Rows swapped in pairs by one turn or mirror: which row each one swaps with:
The rows were stretched afterwards, more along some directions than others.
Refug: -1.79  -1.35  -1.96  -0.23  1.77  -5.26  -2.06  -0.45  -0.79  1.58  -1.86  -1.47  1.64  -0.66  2.10  1.31
kep: 0.10  -3.66  2.31  2.16  0.71  -4.74  -3.05  0.85  -1.27  2.58  -3.62  -2.50  2.78  0.25  -1.35  2.54
bifu: -0.98  -2.22  -1.87  -0.16  2.51  -4.53  -1.81  -0.94  -1.65  2.49  -0.73  -1.70  2.21  -0.39  0.85  1.51
Der: 1.11  -2.11  1.60  0.95  -1.53  1.06  -0.76  -0.62  0.30  2.70  0.48  -0.79  -1.92  2.44  -0.44  1.19
Kige: -2.34  -1.70  -1.56  0.18  1.74  -0.49  -1.85  -1.67  -1.03  1.44  1.63  -1.51  2.09  0.45  -0.76  -0.27
tis: 0.43  -2.90  2.58  1.55  0.55  -4.07  -1.28  0.97  -1.08  2.76  -2.74  -1.32  2.07  0.95  0.05  2.52
teb: -1.55  -1.10  -0.92  -0.56  1.10  -0.27  -0.94  -0.92  -0.17  0.77  0.95  -1.11  0.93  0.18  1.24  -0.12
mimob: -1.47  -0.34  -0.89  -0.53  1.88  -0.44  -0.73  -1.51  -0.70  0.28  1.25  -0.52  0.55  0.50  1.93  -0.23
dakug: -1.81  -3.35  -1.64  0.19  2.11  -5.61  -2.75  -1.63  -1.22  2.20  -1.03  -2.94  1.83  0.13  2.73  1.90
Kalu: 0.12  -3.01  2.99  2.43  1.10  -4.15  -2.12  0.53  -1.90  3.12  -2.88  -1.50  2.56  0.17  -0.30  2.11
tobip: 0.59  -3.37  3.06  2.83  0.52  -3.51  -3.02  -0.03  -1.43  3.18  -3.78  -1.91  2.00  0.39  -0.10  1.40
zetig: 0.77  -3.76  2.92  2.81  0.28  -3.71  -3.33  0.02  -1.64  2.50  -3.42  -2.28  1.67  0.52  -0.27  1.89
lut: 1.17  -2.01  1.86  1.56  -0.85  0.87  -1.36  -0.42  0.12  2.39  0.05  -0.72  -0.99  2.08  -1.50  0.72
lirug: 0.60  -2.00  2.19  1.16  -0.93  1.51  -0.24  -0.63  0.40  2.97  0.35  -0.63  -1.06  2.46  -0.63  0.90
Duza: 1.33  -1.53  1.80  0.80  -2.01  0.38  -0.02  -0.64  0.50  2.22  0.01  -0.62  -2.11  2.51  0.55  1.39
duv: -1.68  0.01  -0.39  -0.49  0.89  0.11  -0.20  -1.22  -0.65  1.91  1.94  0.84  1.65  0.98  -0.06  -0.22
dimu: -1.74  -0.33  -0.87  -0.04  2.49  -0.69  -0.46  -1.31  -1.51  1.08  1.72  -0.60  1.45  0.81  2.11  -0.76
Koger: 0.85  -1.17  1.08  0.51  -2.01  0.03  -0.38  -0.31  0.12  2.38  0.39  -0.63  -1.58  2.35  0.03  0.97
Sipe: 1.14  -1.34  1.37  0.57  -1.32  0.85  -0.80  0.05  0.47  1.64  -0.35  -0.87  -1.82  2.06  -0.91  1.09
Vefa: -2.29  -0.77  -1.95  -0.41  1.10  -0.62  -0.91  -1.89  -0.30  0.11  1.97  -1.21  0.89  0.83  1.05  -0.07
robeb: -1.92  -1.83  -0.44  0.06  0.81  -0.43  -1.28  -2.52  -0.37  1.66  1.74  -1.19  0.45  1.45  1.88  -0.06
bobok: 0.76  -1.56  1.53  1.34  -0.87  1.36  -0.15  -0.84  -0.18  2.25  0.93  -0.72  -0.79  2.26  -0.77  0.38
mani: -1.41  -0.04  -1.56  -0.72  1.18  0.50  -0.36  -1.94  -0.74  1.12  2.32  -0.57  -0.25  0.91  1.95  -0.64
tusa: -2.06  -2.27  -1.63  0.22  2.84  -4.70  -1.70  -1.39  -0.88  1.09  -1.47  -2.41  2.59  -0.52  2.40  1.47
riz: -0.91  -3.17  -1.34  -0.02  2.88  -4.27  -1.82  -0.83  -1.08  1.45  -1.92  -3.18  1.82  -1.09  2.56  1.32
Zeva: -1.32  -1.26  -0.96  0.34  0.79  -0.39  -1.68  -1.82  -1.01  0.53  1.45  -0.61  0.35  0.97  1.44  -0.85
sani: -1.48  -2.81  -1.03  0.10  2.21  -5.70  -0.99  -0.58  -0.77  1.25  -1.08  -2.46  2.19  -0.09  1.55  2.00
Lafi: -2.44  -1.81  -1.41  -0.37  2.57  -3.92  -0.62  -0.83  -0.59  2.60  -0.82  -1.41  3.14  -0.10  1.47  1.62
zod: -1.11  -1.69  -2.77  -0.65  2.86  -5.04  -2.13  -0.80  -1.25  0.84  -0.92  -2.31  1.06  -0.62  2.62  1.68
bifib: -1.09  -2.26  -1.46  0.21  2.02  -4.64  -1.70  -1.17  -1.17  1.62  -1.39  -1.55  1.37  -0.06  3.24  1.09
sobir: -1.76  -1.77  -1.56  0.25  3.17  -5.40  -2.46  -0.75  -1.83  2.13  -1.85  -1.92  2.85  -0.99  2.57  1.34
sepul: -0.80  -1.69  -0.74  0.89  2.11  -5.37  -2.39  0.18  -0.44  0.35  -2.72  -2.12  3.16  -0.72  1.01  1.43
Siv: -1.54  -0.99  -1.01  0.04  1.05  -0.43  -1.36  -1.78  -0.94  0.48  0.93  -1.10  0.13  0.37  1.14  -0.95
giz: -2.48  -2.01  -2.26  -0.25  2.85  -5.43  -2.68  -0.54  -1.06  3.61  -0.38  -2.55  2.57  0.13  0.45  1.81
fam: 0.74  -3.37  2.09  1.89  0.80  -4.17  -3.02  0.94  -1.23  2.13  -4.04  -2.46  1.52  0.21  -0.60  2.36
Labaz: 0.86  -1.46  1.74  0.60  -1.50  1.12  0.04  -0.41  0.93  2.32  0.20  -0.72  -1.42  2.34  -1.03  1.15
zalat: -1.68  -2.00  -1.14  0.09  3.94  -5.27  -1.95  -0.32  -2.49  2.79  -1.18  -2.11  2.79  -1.38  1.96  1.54
Kar: -0.19  -2.54  2.50  2.26  0.87  -4.00  -1.81  0.69  -1.18  3.25  -3.06  -1.07  3.11  0.53  -0.19  2.09
Lok: -1.68  -0.68  -2.10  0.06  3.14  -4.21  -1.72  -0.55  -1.09  2.15  -0.68  -1.07  2.13  -0.15  2.50  0.86
kuril: -1.97  -0.78  0.16  0.43  0.64  -0.42  -0.73  -1.18  0.55  0.97  1.28  -0.02  1.30  1.05  -0.38  -0.09
Retuf: 0.94  -0.95  1.91  0.96  -1.17  1.05  0.32  -0.58  0.32  2.79  0.73  0.00  -1.68  2.12  -0.30  0.98
seg: -1.63  0.45  -0.54  -0.70  1.90  0.75  0.31  -1.27  -0.53  2.49  2.14  0.38  0.20  0.42  1.43  -0.28
Piva: 0.52  -4.24  3.20  2.53  0.87  -3.82  -2.76  0.30  -1.68  3.16  -3.48  -2.23  2.14  0.51  -0.03  2.29
kuz: -2.83  -0.79  0.27  -0.15  2.21  -1.06  -0.56  -1.26  -0.61  3.26  1.27  -0.71  2.39  1.17  0.56  0.02
Bonaf: -0.02  -4.01  2.22  2.29  1.02  -4.38  -3.07  0.67  -1.62  3.24  -3.14  -2.44  2.54  0.49  -0.75  2.44
lef: -0.38  0.03  -0.68  -0.72  0.28  -0.05  1.14  -0.93  0.57  -0.68  1.49  -0.83  -0.08  1.33  1.70  -0.11

zod is swapped with -> mimob
tusa is swapped with -> Vefa
kep is swapped with -> Labaz
kuril is swapped with -> sani
dakug is swapped with -> robeb
Lafi is swapped with -> Kige
Koger is swapped with -> tobip
seg is swapped with -> zalat

